128 stands for zero in the data rows.
A hidden rule labels the rows of this table. It goes by one to three of the table's principal directions, not those with the most spread.
[129, 127, 145, 108, 132, 128, 113, 150, 150, 123, 102, 140, 144, 101,
 138, 93, 96, 163, 125, 115, 126, 124, 140, 113, 128, 135, 115, 144,
 137, 140, 120, 111, 91, 138, 113, 111, 103, 122, 137] 1
[121, 110, 133, 104, 144, 111, 135, 126, 158, 133, 118, 125, 136, 104,
 123, 131, 138, 154, 140, 131, 142, 115, 123, 130, 133, 153, 120, 158,
 120, 133, 153, 141, 101, 113, 140, 106, 97, 132, 133] 1
[150, 90, 131, 143, 153, 160, 175, 120, 149, 68, 186, 68, 163, 153,
 75, 104, 196, 91, 120, 66, 84, 173, 93, 125, 173, 154, 90, 208,
 94, 135, 106, 155, 172, 132, 185, 172, 141, 188, 118] 3
[110, 125, 152, 122, 120, 145, 125, 141, 159, 135, 116, 142, 149, 117,
 125, 126, 138, 135, 101, 140, 137, 147, 110, 144, 148, 138, 154, 137,
 116, 124, 121, 110, 130, 117, 107, 159, 123, 149, 141] 0
[66, 119, 101, 105, 121, 87, 127, 156, 156, 191, 92, 127, 102, 110,
 122, 126, 115, 141, 82, 145, 160, 84, 115, 178, 173, 170, 183, 91,
 132, 101, 130, 121, 125, 145, 115, 94, 147, 138, 156] 2
[97, 165, 121, 141, 140, 146, 135, 109, 119, 171, 148, 148, 148, 145,
 132, 110, 117, 141, 102, 167, 146, 104, 119, 127, 153, 154, 179, 119,
 118, 121, 134, 131, 129, 147, 153, 130, 137, 166, 102] 5
[126, 134, 136, 103, 134, 109, 121, 159, 128, 117, 105, 125, 130, 95,
 146, 89, 81, 168, 122, 96, 140, 128, 159, 104, 135, 132, 132, 145,
 141, 127, 115, 110, 86, 163, 114, 65, 97, 88, 131] 2
[92, 144, 90, 133, 125, 130, 168, 106, 138, 151, 189, 79, 113, 162,
 94, 146, 164, 80, 110, 144, 119, 114, 81, 166, 195, 163, 144, 110,
 120, 114, 118, 159, 179, 105, 162, 149, 176, 166, 121] 1
[180, 102, 155, 144, 151, 184, 145, 139, 143, 62, 186, 84, 182, 150,
 98, 62, 166, 111, 139, 84, 67, 162, 117, 100, 152, 147, 78, 229,
 102, 157, 87, 133, 157, 151, 175, 192, 121, 218, 99] 0
[123, 118, 138, 138, 118, 130, 136, 114, 143, 141, 112, 136, 123, 127,
 125, 140, 165, 110, 114, 124, 124, 145, 112, 151, 119, 125, 139, 120,
 103, 116, 143, 125, 153, 109, 109, 157, 131, 134, 145] 4
[139, 150, 119, 139, 114, 126, 130, 118, 109, 109, 148, 120, 105, 141,
 142, 141, 122, 104, 151, 115, 121, 133, 145, 111, 110, 109, 120, 101,
 139, 115, 129, 128, 138, 125, 115, 121, 137, 95, 121] 4
[109, 119, 132, 136, 118, 125, 128, 124, 134, 141, 94, 147, 126, 136,
 119, 141, 158, 117, 94, 110, 133, 155, 107, 143, 121, 123, 145, 104,
 111, 108, 144, 118, 130, 125, 114, 142, 146, 113, 153] 0
[136, 129, 141, 124, 129, 121, 131, 141, 127, 115, 124, 131, 129, 122,
 135, 124, 120, 140, 137, 123, 137, 139, 131, 112, 125, 125, 124, 137,
 135, 126, 135, 128, 105, 130, 121, 112, 110, 109, 122] 4
[81, 180, 114, 127, 123, 161, 142, 100, 90, 195, 130, 149, 133, 143,
 128, 82, 118, 128, 81, 129, 122, 127, 131, 147, 145, 121, 201, 76,
 95, 106, 135, 132, 145, 144, 138, 139, 150, 143, 125] 3
[108, 77, 118, 118, 141, 119, 162, 119, 161, 157, 120, 96, 135, 129,
 82, 117, 210, 105, 100, 83, 115, 131, 98, 172, 155, 161, 146, 154,
 77, 112, 155, 152, 163, 110, 152, 162, 140, 176, 156] 4
[139, 156, 121, 137, 107, 110, 132, 95, 82, 160, 90, 172, 91, 139,
 155, 132, 129, 103, 161, 145, 110, 145, 133, 124, 66, 61, 123, 52,
 114, 118, 178, 133, 128, 108, 101, 129, 105, 79, 125] 1
[132, 96, 161, 97, 129, 131, 113, 158, 168, 129, 95, 131, 155, 99,
 130, 94, 152, 151, 113, 96, 123, 138, 134, 131, 131, 148, 134, 170,
 107, 127, 132, 105, 114, 129, 102, 147, 102, 151, 157] 3
[108, 129, 120, 104, 138, 114, 112, 142, 147, 136, 125, 120, 140, 105,
 133, 134, 97, 159, 112, 138, 153, 100, 134, 127, 156, 155, 134, 144,
 148, 140, 109, 117, 107, 135, 129, 92, 128, 119, 136] 2
[124, 111, 136, 151, 140, 123, 141, 137, 138, 144, 117, 135, 142, 126,
 118, 109, 136, 135, 103, 124, 140, 124, 122, 134, 139, 144, 156, 145,
 116, 127, 130, 126, 134, 143, 131, 137, 124, 155, 122] 0
[141, 127, 139, 108, 127, 95, 97, 127, 138, 112, 97, 154, 112, 92,
 162, 186, 94, 167, 174, 183, 165, 116, 140, 115, 85, 116, 97, 133,
 158, 145, 146, 120, 78, 108, 108, 74, 82, 73, 126] 0
[135, 103, 138, 148, 140, 122, 118, 136, 123, 138, 78, 150, 150, 117,
 122, 103, 124, 146, 89, 91, 129, 140, 136, 121, 110, 114, 132, 139,
 119, 142, 123, 108, 118, 150, 119, 128, 128, 115, 143] 3
[139, 144, 129, 134, 105, 128, 141, 114, 97, 165, 153, 109, 89, 140,
 131, 138, 146, 105, 122, 107, 120, 111, 141, 150, 121, 114, 137, 81,
 133, 117, 140, 153, 161, 81, 93, 149, 172, 103, 149] 5
[122, 157, 122, 151, 120, 122, 146, 114, 115, 144, 140, 132, 109, 138,
 136, 130, 115, 115, 122, 138, 131, 124, 122, 128, 134, 121, 139, 94,
 135, 120, 131, 134, 139, 122, 116, 121, 139, 109, 117] 5
[112, 121, 140, 110, 136, 152, 128, 132, 145, 145, 127, 124, 155, 125,
 112, 96, 147, 143, 94, 106, 120, 130, 119, 139, 152, 154, 143, 150,
 108, 127, 125, 128, 125, 129, 138, 150, 139, 163, 145] 0
[129, 101, 128, 127, 143, 139, 140, 127, 141, 111, 140, 106, 149, 138,
 97, 123, 161, 124, 109, 104, 115, 144, 102, 134, 152, 148, 107, 166,
 115, 136, 119, 140, 135, 128, 160, 143, 143, 155, 135] 5
[109, 147, 101, 107, 129, 116, 131, 132, 89, 164, 130, 116, 120, 132,
 124, 104, 99, 134, 103, 105, 126, 108, 144, 130, 153, 118, 146, 92,
 140, 128, 118, 138, 124, 137, 133, 99, 154, 99, 138] 5
[187, 41, 135, 116, 155, 90, 121, 170, 142, 66, 114, 87, 127, 111,
 114, 115, 159, 141, 166, 64, 115, 123, 154, 106, 103, 149, 63, 215,
 130, 140, 132, 138, 111, 161, 152, 97, 101, 140, 134] 4
[157, 128, 137, 163, 127, 171, 122, 148, 113, 85, 212, 93, 138, 174,
 120, 141, 137, 105, 120, 160, 119, 124, 116, 128, 165, 161, 118, 170,
 151, 134, 67, 130, 177, 158, 155, 170, 183, 202, 96] 1
[80, 113, 131, 158, 150, 152, 162, 130, 192, 137, 150, 113, 179, 141,
 82, 110, 165, 124, 57, 134, 144, 140, 65, 154, 209, 198, 175, 180,
 97, 121, 105, 123, 152, 147, 168, 167, 148, 214, 116] 1
[112, 160, 132, 146, 122, 164, 144, 114, 101, 155, 135, 140, 134, 140,
 125, 88, 121, 120, 95, 119, 115, 146, 131, 138, 136, 112, 172, 103,
 105, 117, 118, 126, 151, 142, 127, 152, 143, 144, 121] 4
[132, 172, 124, 132, 125, 194, 121, 108, 86, 119, 161, 131, 163, 160,
 121, 84, 108, 110, 114, 127, 79, 161, 125, 113, 140, 93, 120, 118,
 117, 150, 84, 119, 151, 144, 154, 175, 152, 155, 110] 3
[171, 123, 141, 141, 129, 122, 114, 113, 82, 127, 122, 141, 113, 134,
 143, 150, 131, 137, 143, 127, 128, 127, 149, 115, 78, 98, 98, 124,
 139, 144, 143, 142, 123, 114, 119, 119, 135, 92, 130] 4
[136, 101, 142, 130, 144, 121, 124, 146, 154, 93, 128, 118, 152, 122,
 121, 136, 139, 146, 116, 114, 145, 139, 119, 111, 142, 159, 115, 184,
 132, 133, 118, 118, 111, 148, 141, 112, 121, 134, 127] 1
[149, 124, 119, 124, 91, 80, 95, 148, 93, 145, 65, 155, 65, 119,
 162, 153, 102, 116, 161, 130, 128, 121, 162, 133, 57, 66, 113, 49,
 154, 118, 149, 111, 115, 119, 65, 103, 124, 50, 152] 4
[148, 120, 144, 127, 132, 106, 105, 130, 168, 84, 124, 146, 133, 104,
 152, 199, 107, 150, 185, 205, 165, 124, 117, 108, 104, 131, 89, 163,
 160, 154, 132, 115, 92, 103, 120, 106, 77, 110, 105] 0
[121, 101, 179, 77, 138, 116, 112, 168, 208, 95, 102, 140, 153, 59,
 147, 139, 109, 199, 140, 127, 174, 119, 144, 115, 139, 175, 124, 190,
 145, 127, 143, 113, 60, 108, 91, 92, 65, 115, 154] 2
[85, 109, 119, 89, 121, 76, 117, 167, 163, 177, 78, 127, 104, 90,
 134, 124, 113, 160, 95, 114, 165, 85, 137, 158, 154, 166, 166, 105,
 141, 105, 142, 117, 99, 131, 91, 79, 129, 103, 171] 0
[125, 91, 123, 134, 150, 138, 148, 132, 144, 121, 130, 106, 149, 138,
 91, 95, 168, 123, 112, 96, 112, 138, 110, 139, 146, 156, 130, 175,
 96, 125, 129, 141, 139, 154, 175, 144, 129, 185, 123] 3
[152, 156, 124, 141, 126, 131, 118, 91, 79, 134, 119, 162, 119, 130,
 154, 141, 101, 129, 162, 138, 123, 124, 162, 101, 69, 72, 115, 88,
 135, 142, 151, 134, 121, 111, 118, 121, 114, 80, 117] 4
[126, 144, 128, 131, 123, 131, 143, 130, 122, 141, 151, 114, 116, 131,
 129, 109, 119, 124, 119, 116, 122, 113, 134, 132, 148, 137, 136, 114,
 135, 122, 122, 139, 139, 122, 118, 128, 144, 130, 128] 1
[169, 95, 154, 121, 140, 135, 125, 137, 152, 62, 159, 110, 139, 118,
 126, 166, 145, 138, 178, 138, 134, 135, 131, 111, 116, 141, 79, 192,
 142, 144, 129, 143, 117, 106, 140, 134, 102, 142, 118] 3
[125, 89, 143, 142, 135, 158, 161, 115, 134, 151, 144, 84, 141, 138,
 79, 104, 210, 110, 46, 40, 104, 150, 108, 175, 162, 159, 146, 163,
 81, 117, 117, 151, 188, 112, 136, 180, 193, 167, 174] 2
[127, 151, 130, 115, 136, 139, 145, 111, 135, 125, 161, 127, 136, 132,
 134, 113, 129, 130, 157, 139, 121, 117, 127, 110, 138, 143, 121, 135,
 123, 124, 150, 147, 116, 115, 145, 129, 106, 144, 109] 5
[132, 139, 142, 135, 122, 156, 111, 128, 127, 129, 106, 150, 153, 128,
 128, 100, 112, 132, 103, 124, 103, 154, 119, 123, 123, 104, 115, 124,
 124, 150, 101, 102, 127, 131, 115, 159, 132, 131, 136] 0
[197, 86, 170, 165, 121, 145, 109, 139, 111, 100, 139, 129, 128, 145,
 129, 155, 171, 116, 137, 123, 117, 141, 136, 127, 82, 113, 92, 162,
 134, 145, 122, 131, 156, 109, 106, 187, 152, 150, 134] 4
[144, 103, 148, 134, 129, 142, 126, 168, 161, 78, 156, 94, 141, 128,
 113, 126, 132, 130, 122, 119, 128, 140, 116, 127, 161, 161, 108, 183,
 145, 134, 85, 119, 132, 142, 130, 140, 139, 162, 125] 0
[115, 115, 109, 153, 153, 154, 133, 107, 122, 129, 150, 113, 167, 150,
 91, 132, 144, 121, 79, 124, 122, 133, 102, 140, 163, 144, 133, 160,
 115, 151, 91, 131, 162, 146, 180, 152, 170, 169, 123] 4
[107, 102, 144, 121, 139, 130, 130, 120, 195, 112, 134, 122, 138, 98,
 116, 186, 152, 151, 134, 158, 170, 119, 110, 152, 137, 174, 139, 174,
 124, 125, 140, 134, 118, 95, 135, 127, 110, 149, 136] 5
[163, 124, 125, 119, 131, 117, 123, 135, 130, 77, 147, 106, 125, 125,
 134, 140, 112, 124, 182, 121, 115, 131, 140, 92, 114, 113, 69, 150,
 154, 149, 120, 132, 108, 116, 133, 112, 106, 101, 113] 2
[136, 67, 163, 97, 153, 103, 118, 137, 195, 121, 92, 131, 159, 89,
 120, 152, 179, 173, 131, 128, 156, 128, 107, 132, 122, 176, 105, 212,
 109, 142, 165, 129, 87, 101, 132, 120, 82, 145, 152] 4
[134, 156, 117, 171, 115, 157, 141, 120, 114, 112, 201, 97, 115, 170,
 120, 147, 129, 85, 121, 162, 116, 126, 105, 140, 162, 141, 128, 122,
 145, 128, 80, 134, 185, 134, 142, 162, 182, 167, 98] 2
[165, 127, 138, 134, 145, 163, 117, 122, 104, 103, 152, 120, 158, 131,
 129, 94, 116, 138, 137, 106, 100, 127, 157, 102, 114, 116, 102, 169,
 126, 159, 101, 128, 137, 144, 149, 146, 126, 152, 114] 4
[100, 147, 98, 113, 117, 96, 129, 111, 94, 191, 106, 132, 88, 129,
 136, 138, 124, 127, 112, 127, 141, 100, 137, 152, 119, 118, 158, 65,
 128, 109, 156, 141, 127, 119, 118, 92, 152, 84, 148] 0
[129, 105, 138, 99, 138, 127, 118, 155, 157, 109, 150, 104, 136, 110,
 132, 128, 130, 151, 125, 130, 136, 102, 135, 135, 162, 179, 120, 178,
 137, 126, 109, 127, 129, 146, 134, 112, 127, 165, 138] 3
[131, 119, 139, 85, 122, 94, 101, 166, 165, 122, 115, 127, 112, 85,
 165, 130, 96, 163, 162, 128, 154, 78, 173, 114, 122, 157, 126, 136,
 159, 117, 141, 113, 92, 128, 84, 84, 94, 108, 145] 5
[116, 75, 154, 152, 151, 129, 142, 136, 182, 127, 105, 126, 162, 113,
 98, 125, 177, 147, 71, 102, 150, 143, 98, 150, 150, 180, 150, 195,
 97, 124, 130, 122, 134, 141, 139, 143, 129, 173, 144] 2
[120, 118, 130, 90, 127, 119, 116, 160, 125, 149, 122, 105, 126, 113,
 127, 97, 120, 151, 99, 102, 126, 110, 139, 142, 157, 151, 132, 140,
 134, 128, 109, 125, 119, 143, 120, 106, 144, 130, 154] 4
[135, 76, 128, 117, 122, 96, 138, 157, 129, 145, 99, 97, 101, 119,
 106, 117, 166, 120, 102, 75, 119, 129, 124, 165, 135, 136, 123, 133,
 117, 117, 131, 140, 144, 126, 113, 124, 150, 124, 168] 5
[136, 115, 140, 125, 102, 93, 133, 149, 138, 124, 82, 142, 88, 114,
 141, 137, 132, 114, 151, 112, 129, 149, 130, 134, 96, 99, 120, 88,
 132, 106, 158, 122, 113, 108, 76, 119, 104, 79, 147] 0
[116, 136, 136, 153, 130, 148, 158, 95, 119, 157, 141, 130, 129, 137,
 114, 127, 163, 116, 97, 116, 131, 140, 116, 150, 132, 132, 164, 121,
 95, 113, 146, 147, 159, 111, 132, 153, 146, 142, 130] 3
[158, 136, 133, 169, 137, 184, 159, 87, 92, 112, 167, 117, 157, 166,
 93, 103, 161, 91, 128, 96, 81, 173, 113, 118, 116, 87, 110, 138,
 98, 151, 120, 154, 165, 103, 164, 200, 148, 154, 106] 2
[143, 107, 154, 94, 115, 114, 109, 181, 145, 105, 102, 123, 117, 106,
 145, 98, 121, 146, 133, 105, 120, 140, 141, 124, 129, 139, 110, 148,
 137, 116, 119, 107, 103, 154, 94, 107, 106, 123, 149] 4
[144, 122, 128, 101, 110, 94, 105, 152, 86, 156, 75, 143, 88, 112,
 156, 103, 110, 142, 137, 94, 122, 117, 172, 126, 82, 94, 127, 86,
 134, 114, 150, 120, 104, 143, 87, 89, 121, 73, 156] 0
[135, 100, 119, 116, 148, 95, 132, 135, 143, 109, 98, 129, 128, 110,
 124, 117, 123, 146, 158, 115, 129, 125, 131, 111, 112, 131, 97, 153,
 126, 134, 151, 135, 91, 145, 151, 86, 85, 116, 122] 2
[120, 110, 139, 130, 136, 155, 134, 149, 167, 85, 160, 86, 145, 124,
 101, 125, 134, 137, 102, 115, 129, 144, 106, 143, 174, 175, 121, 190,
 130, 130, 79, 124, 135, 148, 154, 130, 146, 170, 127] 3
[106, 122, 121, 109, 114, 112, 102, 154, 156, 136, 116, 118, 110, 105,
 133, 161, 101, 143, 115, 140, 155, 97, 137, 151, 142, 147, 139, 112,
 160, 126, 105, 111, 121, 117, 98, 109, 150, 109, 155] 5
Here are more rows. What is the label of each one?
[129, 154, 120, 111, 112, 122, 116, 141, 104, 137, 141, 135, 109, 136,
 155, 123, 104, 122, 150, 137, 128, 104, 156, 114, 125, 119, 140, 87,
 149, 111, 135, 125, 125, 133, 105, 119, 132, 113, 125] -> 3
[92, 81, 120, 123, 135, 101, 147, 159, 180, 148, 95, 102, 129, 113,
 89, 108, 155, 131, 73, 82, 136, 124, 98, 166, 176, 173, 146, 145,
 115, 114, 123, 126, 130, 136, 129, 123, 147, 148, 162] -> 0
[131, 126, 131, 128, 132, 128, 128, 112, 151, 118, 133, 138, 143, 137,
 126, 154, 153, 118, 157, 164, 129, 138, 100, 119, 120, 130, 110, 142,
 121, 137, 149, 130, 119, 103, 142, 149, 105, 143, 113] -> 5
[124, 152, 140, 128, 102, 143, 121, 127, 103, 160, 122, 138, 108, 138,
 142, 115, 136, 119, 111, 121, 122, 135, 139, 142, 111, 113, 159, 88,
 118, 107, 135, 122, 141, 122, 95, 148, 151, 118, 142] -> 2
[104, 151, 124, 112, 122, 103, 110, 143, 133, 151, 96, 150, 114, 93,
 155, 131, 61, 166, 119, 145, 161, 99, 152, 126, 129, 125, 147, 95,
 160, 130, 121, 109, 92, 132, 94, 73, 115, 77, 139] -> 3
[132, 139, 128, 155, 135, 175, 140, 109, 94, 118, 179, 122, 146, 179,
 107, 129, 162, 105, 111, 152, 113, 152, 99, 134, 146, 136, 138, 145,
 110, 124, 113, 146, 162, 149, 179, 171, 166, 188, 99] -> 4
[147, 111, 137, 136, 121, 107, 116, 152, 115, 135, 107, 137, 111, 124,
 141, 130, 123, 133, 135, 126, 140, 116, 148, 126, 103, 119, 133, 119,
 140, 124, 136, 122, 122, 135, 103, 122, 126, 116, 132] -> 0
[120, 144, 124, 143, 128, 152, 146, 131, 124, 131, 160, 113, 137, 150,
 114, 99, 128, 110, 112, 137, 112, 135, 108, 136, 164, 139, 143, 132,
 120, 127, 102, 131, 153, 144, 147, 153, 145, 172, 107] -> 1
[91, 105, 139, 82, 138, 115, 122, 133, 181, 154, 112, 118, 136, 87,
 122, 150, 148, 172, 102, 129, 167, 103, 121, 159, 155, 185, 153, 163,
 118, 119, 146, 132, 104, 107, 125, 100, 119, 135, 164] -> 3
[150, 139, 121, 154, 138, 174, 154, 92, 115, 95, 195, 92, 149, 166,
 96, 130, 158, 91, 137, 124, 89, 155, 98, 123, 146, 121, 90, 157,
 116, 153, 102, 155, 168, 106, 177, 178, 155, 165, 102] -> 0
[143, 92, 148, 111, 139, 78, 114, 155, 167, 103, 72, 148, 123, 76,
 152, 136, 104, 173, 150, 111, 156, 116, 151, 106, 101, 138, 97, 156,
 148, 133, 151, 113, 73, 134, 95, 67, 72, 80, 146] -> 2
[143, 98, 124, 144, 152, 134, 148, 110, 157, 93, 160, 98, 151, 136,
 97, 148, 162, 114, 130, 127, 114, 136, 92, 130, 153, 153, 81, 185,
 122, 153, 113, 146, 150, 116, 170, 146, 134, 164, 119] -> 0
[119, 148, 110, 155, 131, 129, 124, 134, 113, 131, 139, 129, 132, 144,
 126, 123, 89, 127, 111, 149, 136, 117, 124, 119, 146, 127, 139, 115,
 150, 138, 95, 117, 129, 156, 142, 117, 149, 129, 105] -> 0
[158, 87, 153, 138, 150, 115, 145, 133, 163, 106, 111, 125, 158, 109,
 118, 103, 157, 136, 136, 87, 119, 140, 125, 106, 121, 137, 99, 185,
 110, 145, 146, 129, 118, 119, 126, 141, 89, 138, 129] -> 1
[99, 160, 118, 125, 123, 139, 131, 135, 115, 142, 116, 139, 134, 126,
 132, 90, 89, 133, 99, 122, 123, 140, 130, 127, 151, 117, 156, 100,
 127, 122, 105, 110, 124, 159, 125, 113, 130, 119, 125] -> 3
[129, 127, 137, 138, 119, 132, 118, 133, 133, 123, 113, 137, 128, 123,
 129, 140, 121, 128, 118, 129, 133, 142, 126, 132, 118, 115, 129, 120,
 134, 132, 117, 114, 128, 121, 108, 137, 133, 112, 136] -> 3
[151, 105, 120, 131, 115, 81, 125, 124, 120, 146, 86, 140, 95, 128,
 135, 155, 152, 105, 165, 128, 124, 125, 128, 131, 79, 90, 103, 92,
 128, 130, 171, 134, 124, 93, 100, 131, 112, 87, 140] -> 1
[142, 148, 127, 141, 99, 130, 100, 142, 105, 112, 123, 143, 99, 138,
 154, 150, 97, 110, 147, 162, 124, 136, 141, 127, 100, 94, 122, 88,
 154, 125, 104, 103, 138, 140, 97, 131, 138, 107, 121] -> 4
[194, 101, 179, 166, 137, 161, 137, 130, 112, 86, 146, 142, 157, 152,
 128, 109, 178, 118, 148, 109, 107, 166, 131, 96, 91, 115, 103, 181,
 107, 135, 145, 136, 140, 128, 130, 189, 111, 168, 106] -> 4
[154, 117, 118, 152, 142, 109, 139, 117, 138, 100, 143, 112, 122, 131,
 125, 145, 127, 119, 164, 147, 125, 121, 117, 114, 117, 130, 86, 156,
 138, 149, 127, 139, 128, 126, 152, 113, 109, 131, 99] -> 0
[128, 92, 124, 122, 143, 106, 141, 125, 123, 152, 100, 125, 128, 123,
 108, 120, 163, 135, 118, 95, 132, 126, 126, 139, 117, 130, 134, 138,
 106, 125, 162, 148, 120, 122, 143, 122, 124, 126, 143] -> 1
[136, 101, 146, 113, 138, 140, 119, 155, 165, 79, 144, 100, 141, 101,
 121, 136, 118, 153, 129, 114, 138, 128, 138, 129, 148, 162, 110, 190,
 142, 136, 94, 121, 119, 139, 132, 113, 121, 145, 135] -> 5
[147, 143, 128, 174, 126, 154, 134, 111, 103, 124, 152, 141, 141, 166,
 122, 129, 137, 97, 129, 152, 112, 144, 112, 118, 119, 104, 126, 118,
 125, 140, 117, 128, 157, 128, 141, 177, 146, 154, 99] -> 1
[132, 154, 114, 155, 120, 134, 138, 103, 97, 122, 124, 142, 110, 134,
 135, 128, 102, 110, 142, 111, 117, 138, 150, 115, 95, 83, 129, 81,
 131, 123, 133, 131, 136, 125, 119, 124, 130, 86, 119] -> 5
[144, 140, 123, 123, 113, 128, 108, 156, 110, 95, 141, 113, 112, 133,
 142, 130, 90, 123, 149, 132, 122, 131, 147, 113, 126, 112, 109, 120,
 161, 132, 92, 113, 122, 148, 116, 111, 136, 107, 119] -> 3
[119, 174, 139, 119, 108, 125, 110, 127, 139, 130, 97, 182, 129, 118,
 165, 126, 81, 137, 168, 177, 133, 139, 130, 97, 99, 92, 127, 80,
 143, 129, 150, 100, 81, 112, 91, 125, 77, 91, 112] -> 1
[152, 127, 126, 134, 136, 142, 140, 109, 117, 99, 146, 122, 137, 143,
 120, 122, 144, 110, 156, 121, 98, 148, 120, 112, 116, 110, 90, 143,
 117, 140, 133, 142, 137, 123, 153, 145, 117, 138, 112] -> 2
[162, 116, 153, 138, 118, 172, 112, 149, 135, 69, 165, 105, 135, 142,
 117, 139, 134, 119, 142, 143, 106, 157, 115, 131, 129, 129, 87, 171,
 142, 146, 79, 123, 143, 128, 137, 170, 146, 168, 118] -> 2
[146, 145, 129, 131, 122, 126, 105, 107, 116, 112, 126, 160, 123, 128,
 152, 187, 107, 131, 185, 200, 145, 127, 131, 111, 82, 92, 106, 112,
 149, 148, 144, 126, 108, 99, 125, 127, 99, 102, 105] -> 3
[113, 142, 133, 146, 131, 178, 149, 123, 132, 126, 163, 121, 160, 162,
 109, 79, 163, 99, 99, 126, 99, 159, 101, 134, 165, 149, 163, 151,
 86, 111, 109, 121, 169, 165, 160, 184, 141, 211, 105] -> 3
[166, 70, 129, 120, 153, 97, 123, 152, 123, 111, 108, 104, 134, 114,
 113, 112, 141, 148, 140, 77, 124, 114, 151, 114, 111, 133, 91, 179,
 132, 149, 133, 141, 109, 141, 145, 103, 116, 122, 137] -> 0
[122, 85, 130, 134, 132, 108, 154, 128, 172, 132, 114, 107, 126, 125,
 100, 134, 192, 106, 117, 105, 125, 142, 93, 155, 141, 154, 128, 155,
 96, 116, 150, 137, 148, 112, 132, 149, 123, 154, 143] -> 2
[146, 124, 113, 143, 138, 127, 135, 99, 123, 109, 150, 120, 125, 146,
 121, 154, 147, 108, 165, 153, 116, 127, 113, 121, 110, 123, 93, 141,
 124, 141, 139, 147, 138, 119, 164, 134, 122, 142, 104] -> 3
